Some points, each followed by its number:
[-0.061 -0.085 -0.856 -0.190 0.735 1.740 2.023 -0.154 0.152 -0.065 1.184 1.971 0.709 0.948 2.712 0.310 1.650
 2.048 0.039 -0.321 1.171 0.897 -0.187 0.856 1.543 1.252 0.549 0.220 1.463 -0.130 0.104 2.059] 0
[-0.440 -0.652 -1.125 -0.675 0.675 0.387 -0.962 0.131 -0.631 -0.942 0.114 -1.320 1.653 0.002 2.694 -0.073 0.504
 0.338 0.344 -0.702 -1.498 0.113 -0.607 0.452 1.057 0.722 1.892 0.851 0.092 1.057 -0.750 2.966] 1
[0.087 -0.063 -0.113 0.174 -0.572 -0.517 -0.939 -0.437 -0.567 -0.699 -1.138 -1.405 -0.360 0.696 -0.252 -1.122 -0.002
 -0.245 -0.401 -0.465 -0.591 0.000 -0.354 -0.710 -0.979 -1.086 -0.279 -0.749 -0.606 -0.535 0.337 -0.197] 2
[-1.160 0.613 -0.519 -0.579 2.279 -0.504 -0.306 0.206 0.001 1.157 -0.355 -1.455 1.142 -0.336 1.050 1.053 0.507
 -0.229 1.122 -0.678 0.972 0.148 0.145 -2.200 0.520 0.547 0.848 0.604 1.699 0.730 0.255 1.781] 3
[0.048 -0.131 -0.845 -0.112 0.891 2.081 2.319 -0.240 0.340 0.173 1.466 2.422 0.813 1.220 3.103 0.332 1.932
 2.467 -0.068 -0.270 1.417 1.120 -0.179 1.085 1.631 1.264 0.594 0.465 1.784 -0.185 0.250 2.485] 4
[2.154 1.302 0.513 0.170 -0.896 -0.375 0.159 0.063 0.279 -1.046 -1.634 -1.550 -1.560 -0.914 -1.999 -0.034 -1.431
 -0.527 -0.895 -0.565 -0.761 -1.644 -1.068 -0.839 -1.391 -0.422 -0.969 0.238 -2.237 0.212 -0.404 -1.358] 5
[0.058 -0.268 2.420 -0.233 0.725 -0.665 0.386 -1.130 1.503 0.804 0.808 0.295 -0.179 1.711 -0.811 -0.016 -0.577
 0.892 -0.244 2.344 0.683 0.631 1.354 2.154 1.985 -0.010 0.262 2.599 -0.557 -0.231 0.410 -1.298] 6
[0.344 -0.720 -0.617 0.552 -1.025 -0.758 -1.709 -0.541 -1.486 -1.276 -1.438 -0.392 0.548 0.509 -0.249 -1.134 -0.396
 -1.098 -1.348 0.411 0.611 0.712 -1.528 -1.618 0.461 -0.862 -0.019 -1.339 0.774 -1.053 0.245 0.659] 7
[-0.004 1.032 0.590 -0.398 1.110 2.050 2.031 0.888 0.856 1.910 0.700 -0.838 -1.262 -1.093 -0.258 2.379 -0.044
 0.861 2.079 -1.154 -1.042 0.194 0.733 -0.006 0.443 0.683 0.494 0.621 -0.390 2.063 -0.675 -0.138] 8
[0.750 -0.145 -1.090 0.159 -1.335 -1.302 -0.774 -0.829 -1.444 -1.408 -1.116 -0.236 -0.739 -0.894 -0.773 -0.866 -0.753
 -1.011 -1.261 0.058 -1.455 -0.730 -0.120 -1.313 -1.165 -1.512 -0.448 -1.759 -0.363 -1.166 -0.632 -0.497] 9
[0.569 -0.775 -0.810 0.396 -0.817 -0.927 -1.395 -0.320 -0.777 0.645 -0.372 -0.963 0.578 0.278 -0.110 -0.978 -0.024
 -1.714 -0.570 0.063 -0.229 -0.147 0.092 -0.888 -0.601 0.205 -0.489 -1.399 0.459 -0.960 0.419 0.036] 10
[-0.362 1.197 -1.473 -1.076 1.083 -0.230 -0.454 -0.408 0.164 1.269 1.297 1.765 0.122 -0.066 1.000 0.598 1.331
 1.011 0.866 -0.470 0.315 -0.140 0.211 0.162 0.992 -0.438 0.379 1.133 0.875 0.539 -0.859 0.605] 11
[0.251 -0.204 -0.433 0.364 -0.781 -0.474 -1.247 -0.240 -0.984 -1.014 -1.024 -0.214 0.265 0.361 -0.097 -0.772 -0.470
 -0.861 -0.988 0.159 0.338 0.682 -1.457 -1.104 0.325 -0.703 -0.155 -0.868 0.540 -0.806 0.169 0.429] 12
[1.012 -0.398 -0.415 1.491 0.695 1.333 -1.082 0.391 0.400 0.650 1.014 -0.435 -0.169 0.313 -0.608 -1.009 1.232
 -0.523 -1.578 -0.208 0.309 1.356 1.189 0.514 -1.549 1.310 -1.127 0.557 1.309 -1.405 1.795 -0.130] 13
[0.746 -0.468 -0.303 1.256 0.472 1.054 -1.042 0.263 0.308 0.408 0.765 -0.428 -0.135 0.308 -0.391 -1.060 1.204
 -0.597 -1.358 -0.015 0.142 1.240 1.209 0.373 -1.123 1.088 -1.003 0.395 1.005 -1.229 1.544 -0.139] 14
[-0.617 -1.086 0.604 0.724 -0.188 -0.060 -0.899 -0.968 -0.255 -0.465 -0.736 0.117 1.557 1.275 0.313 -1.008 1.761
 1.516 -1.320 2.348 2.610 1.711 -2.363 0.053 0.433 -0.720 -0.478 -1.233 0.476 -1.423 2.735 -0.116] 15
[-0.947 1.823 0.110 1.187 -0.075 -0.073 0.113 -0.116 0.210 -0.105 -0.492 -0.081 -0.717 -0.156 -0.391 -0.025 -0.106
 -0.838 0.072 -0.805 -0.309 -0.099 -0.665 -0.212 -0.881 0.019 -0.993 -0.388 -0.001 -1.429 0.142 -1.068] 16
[0.213 0.018 -0.076 -0.392 -1.004 0.078 -0.850 -0.791 -0.843 -1.536 -0.773 -1.567 -0.127 -0.983 -1.288 -0.340 -1.178
 -1.740 -0.573 -0.492 -1.271 -1.306 -1.553 -1.205 -1.001 -0.216 -0.951 -0.805 -1.470 -0.784 -0.642 -0.131] 17
[-0.050 -0.283 1.864 2.256 0.870 -0.229 -0.099 -1.002 0.584 -0.198 0.828 1.161 -0.684 0.677 -0.893 -0.993 1.384
 0.843 -0.531 -0.325 0.388 0.852 0.568 0.034 -0.916 -1.458 -0.746 0.168 -0.121 -1.468 0.072 -0.967] 18
[-0.423 -0.211 -0.121 0.734 -1.055 0.364 0.408 0.369 -0.234 -0.234 -0.784 0.136 0.122 -0.124 -0.540 -0.042 -0.171
 0.098 -0.928 -0.217 -1.010 0.051 -0.014 -1.454 -0.835 -0.441 -0.392 -0.060 0.327 -0.784 0.016 -0.434] 19
[-0.129 -0.677 0.490 -0.071 -0.679 -0.230 -0.022 -0.427 0.208 0.685 0.887 0.346 0.186 -0.459 0.197 -0.146 0.010
 0.061 0.025 0.087 0.444 0.131 0.254 0.345 0.364 0.281 0.166 -0.201 0.173 0.478 -0.359 -0.215] 20
[-0.838 1.449 -0.036 1.446 -0.214 -0.120 -0.029 0.223 0.188 -0.012 -0.392 0.174 -0.642 -0.038 -0.477 -0.148 0.293
 -0.825 -0.181 -0.448 0.077 0.151 -0.367 -0.052 -0.939 0.009 -1.053 -0.541 0.280 -1.387 0.401 -0.654] 21
[0.455 0.285 -0.424 0.226 1.755 0.067 1.363 1.003 0.832 1.626 0.425 1.287 0.151 0.997 0.886 1.086 -0.346
 1.381 -0.622 0.175 0.058 -1.169 1.460 1.403 0.791 0.914 1.045 0.115 1.240 0.882 0.104 1.068] 22
[0.192 0.910 0.060 -0.087 1.102 1.936 1.785 1.129 0.267 1.783 0.298 -0.846 -1.186 -1.162 -0.115 1.998 0.109
 0.944 1.697 -1.030 -0.875 0.391 0.714 -0.141 0.087 0.629 0.227 0.678 -0.244 1.815 -0.508 0.014] 23
[-0.061 -0.329 2.204 -0.280 0.609 -0.743 0.349 -1.120 1.190 0.569 0.646 0.271 -0.129 1.427 -0.692 -0.099 -0.557
 0.697 -0.245 1.958 0.540 0.386 0.992 1.829 1.703 0.003 0.277 2.220 -0.663 -0.216 0.237 -1.229] 24
[-1.045 -1.481 0.265 -0.035 2.270 -0.001 1.321 -0.653 0.716 0.485 0.244 -0.884 1.687 1.251 0.995 -0.546 1.802
 1.984 1.821 1.412 2.415 0.484 -0.665 -0.260 2.184 0.840 2.482 1.303 1.734 -0.106 0.302 -0.449] 25
[0.063 -0.143 -0.137 0.668 -1.019 0.342 0.452 0.639 -0.172 -0.113 -0.810 0.198 -0.081 -0.020 -0.527 -0.065 -0.071
 0.427 -0.921 -0.220 -0.952 0.106 0.119 -1.419 -0.801 -0.249 -0.437 -0.011 0.438 -0.559 -0.049 -0.311] 26
[-0.121 -0.633 0.472 0.038 -0.874 -0.294 0.044 -0.265 0.371 0.756 0.925 0.507 0.002 -0.638 0.047 -0.059 0.187
 -0.084 0.074 -0.164 0.299 0.193 0.153 0.326 0.133 0.015 -0.058 -0.114 0.069 0.332 -0.305 -0.278] 27
[3.422 2.457 0.761 -0.216 -0.935 0.114 0.726 -0.040 -0.058 0.016 -0.176 -1.207 -2.291 -1.320 -0.938 0.639 -1.727
 0.140 0.108 -1.191 -1.259 -1.463 -1.565 -0.172 -1.234 -0.696 -0.971 0.119 -1.574 -0.075 -1.653 -1.134] 28
[-0.660 0.648 -0.147 -0.683 -0.176 -0.182 1.013 0.547 -0.768 0.515 0.400 0.473 0.055 -1.198 -0.118 0.983 -0.142
 -0.568 1.482 -1.128 -0.901 -0.409 -0.537 -0.811 -0.069 -1.110 0.356 -0.703 -0.460 0.599 -0.689 -0.074] 29
Which three points above are nearest to each new point by angle? Their numbers follow each, nearest first.
[0.634 -0.553 -0.828 0.148 -0.584 -0.887 -1.601 -0.226 -0.864 0.587 -0.381 -1.075 0.184 0.180 -0.422 -0.740 -0.303
 -1.786 -0.390 -0.348 -0.611 -0.292 -0.080 -1.020 -0.743 -0.021 -0.479 -1.285 0.186 -0.580 0.396 -0.221] >> 10 9 2
[-0.595 -0.626 0.519 -0.669 -0.262 -1.100 0.157 -0.887 -0.896 -0.793 -0.308 0.208 0.269 -0.331 0.112 -0.582 -0.349
 -0.474 -0.240 -0.544 -0.288 -1.055 -1.273 -0.255 -0.212 0.169 0.311 -0.275 -1.118 -0.069 -0.847 -0.749] >> 17 9 5
[3.944 2.677 0.851 -0.216 -1.270 -0.205 0.496 -0.232 -0.137 -0.298 -0.266 -1.241 -2.441 -1.341 -1.062 0.373 -2.011
 -0.009 -0.189 -1.199 -1.293 -1.757 -1.934 -0.179 -1.466 -0.899 -1.182 0.031 -1.778 -0.408 -1.804 -1.312] >> 28 5 17
[-0.510 -0.754 -1.142 -0.850 0.709 0.361 -1.071 0.076 -0.709 -0.998 0.105 -1.450 1.918 0.032 3.178 -0.087 0.694
 0.409 0.535 -0.704 -1.761 0.160 -0.463 0.483 1.207 0.714 2.293 0.850 0.157 1.321 -0.874 3.381] >> 1 3 0
[-0.161 -0.095 2.132 2.822 1.034 -0.298 -0.192 -1.169 0.709 -0.296 0.958 1.363 -0.785 0.852 -1.040 -1.045 1.601
 0.913 -0.627 -0.324 0.464 1.104 0.687 0.048 -1.026 -1.721 -0.806 0.215 -0.149 -1.712 0.125 -1.061] >> 18 21 14
[0.686 0.161 -1.107 0.134 -1.087 -0.909 -0.373 -0.285 -1.242 -1.374 -0.807 -0.190 -0.853 -1.006 -0.711 -0.405 -0.734
 -0.729 -1.049 -0.130 -1.458 -0.782 -0.286 -1.121 -1.204 -1.160 -0.589 -1.409 -0.354 -1.153 -0.560 -0.546] >> 9 17 2
[0.480 0.049 -1.114 0.121 -1.093 -1.021 -0.598 -0.625 -1.116 -1.096 -0.836 -0.130 -0.677 -0.726 -0.625 -0.715 -0.538
 -0.816 -1.024 -0.054 -1.193 -0.551 -0.090 -1.014 -0.952 -1.334 -0.337 -1.454 -0.314 -0.991 -0.547 -0.464] >> 9 17 2
[0.265 0.059 -0.093 0.327 -0.590 -0.522 -0.969 -0.298 -0.537 -0.728 -1.317 -1.554 -0.795 0.696 -0.221 -1.264 -0.194
 -0.194 -0.625 -0.502 -0.834 0.064 -0.526 -0.767 -1.250 -1.198 -0.748 -0.880 -0.701 -0.807 0.654 -0.322] >> 2 9 17
[0.627 -0.791 -0.503 0.326 -0.630 -1.016 -1.595 -0.453 -0.817 0.433 -0.406 -1.028 0.060 0.195 -0.413 -1.088 -0.090
 -1.628 -0.793 0.076 -0.338 -0.162 0.013 -1.003 -0.504 -0.057 -0.638 -1.353 0.125 -0.991 0.523 -0.397] >> 10 7 9
[0.542 1.959 2.127 -0.415 0.640 0.926 0.727 -0.097 0.310 1.146 1.277 1.279 -0.050 -0.145 -0.776 0.835 -0.475
 -0.720 0.427 -1.047 0.190 0.776 0.272 1.361 0.224 0.507 -0.089 0.307 -1.000 0.723 0.080 -0.757] >> 8 23 6
[0.106 -0.590 0.544 0.125 -0.902 -0.367 0.145 -0.321 0.476 0.662 0.724 0.429 -0.071 -0.595 -0.038 -0.128 -0.075
 -0.063 0.012 -0.013 0.225 0.194 0.161 0.354 -0.003 -0.142 -0.097 -0.177 0.118 0.169 -0.201 -0.331] >> 27 20 24
[-0.281 1.079 -1.379 -0.847 1.331 -0.004 -0.026 -0.004 0.137 1.435 1.400 1.773 0.384 0.357 0.900 0.578 1.332
 1.221 0.750 -0.447 0.560 0.195 0.463 0.547 0.797 -0.012 0.303 1.203 1.109 0.492 -0.444 0.882] >> 11 4 0
[0.873 -0.713 -0.879 0.448 -0.669 -0.974 -1.654 -0.240 -0.875 0.716 -0.302 -0.958 0.272 0.290 -0.304 -1.071 -0.106
 -1.819 -0.817 -0.149 -0.451 -0.146 0.067 -0.938 -0.807 0.035 -0.638 -1.429 0.385 -0.985 0.566 -0.229] >> 10 7 9
[-0.749 -0.803 0.488 -0.534 -0.128 -0.986 0.203 -0.734 -0.728 -0.749 -0.244 -0.043 0.394 -0.065 0.298 -0.653 0.026
 -0.372 -0.312 -0.387 -0.004 -1.072 -0.879 -0.204 0.055 0.321 0.564 -0.361 -0.843 -0.219 -0.617 -0.469] >> 17 9 2
